Each path below is one point turned by a fixed rotation once a step. After each direction that follows a path, write how fast that rotation turns it, in deg/step (0 if it stays still).
Each turn is a multiple of 5 degrees from 10 to 175, or 0.
Each row of a path follows its step; steps can be skipped.

step 0: [  7  -4   3  13   2  -8   5  20 -11  13  -5   4   6  11   2   3  12  -2
  13   2   5 -11  -4  10 -12   0  -7   6  -9   5  19   4   5  -5  -4   1
   0   3  14   0  -6  18   0  14 -11   1   3   0  11  -1 -15  -6  -7  11
   4   4  -6 -21 -20   5  10  -7  -4   2]
step 4: [ -2  -7  -8   3  -3   7   8   2   2  -6   2  19  17  -2   2  -3   7   6
   1  22  -1 -17  16  -5  -4 -13 -11  -5  -3   1   1  -5   4  -1   8  12
   2  -9  -3  -9   6 -10 -13 -10 -13 -10  -3   6 -21  -9  -3   0   2   3
   0  -4 -17  -6 -15 -11  15 -11   2   3]
step 8: [-10   6   4  13  -1  -1  -9  -1   4   2  -1  19  -1  -8   5   5   7   3
  -3  19  -6  -7  -5 -13  22 -12  -3  -2  -9  -2  13  -1  11   1  11  -5
   4   4   0  -2   1 -11   5   8  -9   2   1  -8   5  15   3  18   6  21
  -7   6   5   1  13 -18  -3  14   6   6]
step 9: [ 12 -10 -14  -1 -10  -3   0  -4  -7  17  -3  -7  22 -15   4   4   4  -5
   1   0   6   2   6 -18   2  -1  -4 -10  -1   7  -5   9   4 -12  -7   2
  11   8  18  -5   1  14  -9  -5  -2   0  -2  12  19   2   2  -9  -9  -4
  -2   4  -7  -8 -18   9  -6 -17   6 -10]
step 10: [-17   4   5   5  -2  -3  10   6 -12 -13   3  -9  -1  13  -2 -11   9   7
   5   3  -9 -15  -5  11 -20   4  -1 -25   6  -8 -16   3  -5   0  10  -1
  -1  -4   3  -8 -10   7  13  12  -2  -5  15   4  -6  -7   1  13  -1   4
   7  -1  -9   9  -6 -15  13   1  -3  -6]
step 13: [  7   0  -3   1 -12 -18   3  18 -12   5   3   4  25  14  -6   6  -1   7
   5  11 -14 -13   7   0   0 -15   3 -14   4  -1   4  19 -14   0  -6   1
   0  -2   0   4  -7  -7  -2   2  -7  -8   7   6  -8   3   8  -1   2  -5
   1   5   2  -2  -5 -22 -12  -5   4  18]
step 22: [ 13 -10  -3   9 -20 -14   5   6   7   0  -8   2  17   5  -8  -3   6  20
  10   3  17  -6  10  -4   1 -13 -22  -3 -17   6  -7 -10  -7  -4   0 -10
   6  -3  -4   5  -6   3   8   2   8  -5   4   7  -6  14   1  -6   5   8
   3   8   2  15 -14  -1  -1  -2 -10   4]
step 25: [ -3 -11  -3  -4 -13 -14   3  -8   1  13 -15   3   6  -3  -1   3  15  -9
  -2  -8   7 -14  13 -12  -7  -7 -18  -8  -7   5   8  10   7   3 -11  -4
 -10   5  -4  -5 -10  11   2   7   8 -11   0   3   6   0 -10   9  13   7
   4 -15   1   1   5 -11  -2  -2  16 -23]
step 31: [  5  -3   0   8 -20   0   7 -24   2  -3 -13  11  16  10   7  -7  15  12
  -9   9  -3   3  11 -13  10  -9  -3   2  -7  11 -10  -2 -14  -2   4   3
   5  -4  -1 -14   9 -10   0   7 -10  -7   5  -1  12  -3   0   6   3 -12
  14  -5 -11  -2 -11 -14   4   5   3   8]
[-1 -1 -1  0 -3 -3  2  4  0 -4  0  2 -4 -4  3  1  1  4 -3  0 -3  3  2 -2
  0 -2  3 -3  0 -3 -3 -1 -2  6  1  1 -1  1  1 -2 -3 -4 -3  2 -3  1  1 -1
  0  3 -1  3 -3  2 -1  2  2  4  3  3  4  0 -4  2] | 160
[-2  0  2  2  1  1 -6  0  2  0  1 -1  4  1 -1 -3  2  4  0  1 -1  2  1  0
  1 -5 -1  0 -3 -2 -1  6  2  1 -1  1 -2  2  0  1 -1  3  1 -2  2  4 -2  0
 -5  1  2  4 -1 -4  0  2  6 -3  2  4 -3 -1 -3  3] | 70
[-8 -2  3 -2  0 -1 -5  0  0 -1  4 -1 -2  2  3  2  0 -2 -1  3 -3 -1 -1  2
 -2  1 -1 -3  1 -1  0 -2 -1 -5 -2 -1  0  2 -1  0  2  2  3 -1  2 -3 -2 -4
  4  0  3  2 -2  3  1 -1  1  6  3  3  3 -2  1  0] | 160
[ 3  5 -1  0 -2 -1 -2  5  2  3  2 -1  2 -4 -5  2  0 -2 -1  3 -1  0  0  1
  4  0  2  2  3  1 -1 -3  0  0 -3  0  1  0 -1  5  0 -4  6 -1 -1 -1 -1  0
 -4  7  5  1 -2 -1  1  1  0  2  1  1  1  1  3 -1] | 70
[-3  2 -3 -4 -2  4  3  1  4  2  2 -1  6  1  3 -1  0 -1 -3  0 -2  4 -2  3
 -4  3  0 -2  4 -1  1  1  3 -1  4 -2  1  4 -4 -1 -5 -2 -1 -1  2  4  1  1
 -2  2  0  0  4  4  0 -3  0 -3 -2  0  2 -3  1 -1] | 45
[ 4  2  1 -4  3  7 -3  2  0 -1  1  0 -3 -5  5 -1  0 -3  3 -3  0 -2  0  0
  3  0 -1 -3 -3  1  1 -2 -1 -1  0 -3 -2  4  3 -3 -2  0  4  0 -4  3  0 -3
  3  2  3 -4 -2  0 -3 -2  1 -3 -1  0 -1  0 -2  3] | 120
[-1 -2 -3  2 -1 -1 -1 -1 -2 -3  1 -2  1  3  3  1  3  0  1  3  1  2  0  1
  6  2  3  3 -1 -2  0 -1  4  4 -3 -1  3  2  1 -2 -4  2 -2  2  1  3  0 -5
  0 -1  1 -5 -2 -1  0  2  0 -2 -2  3  2  5  6 -2] | 125
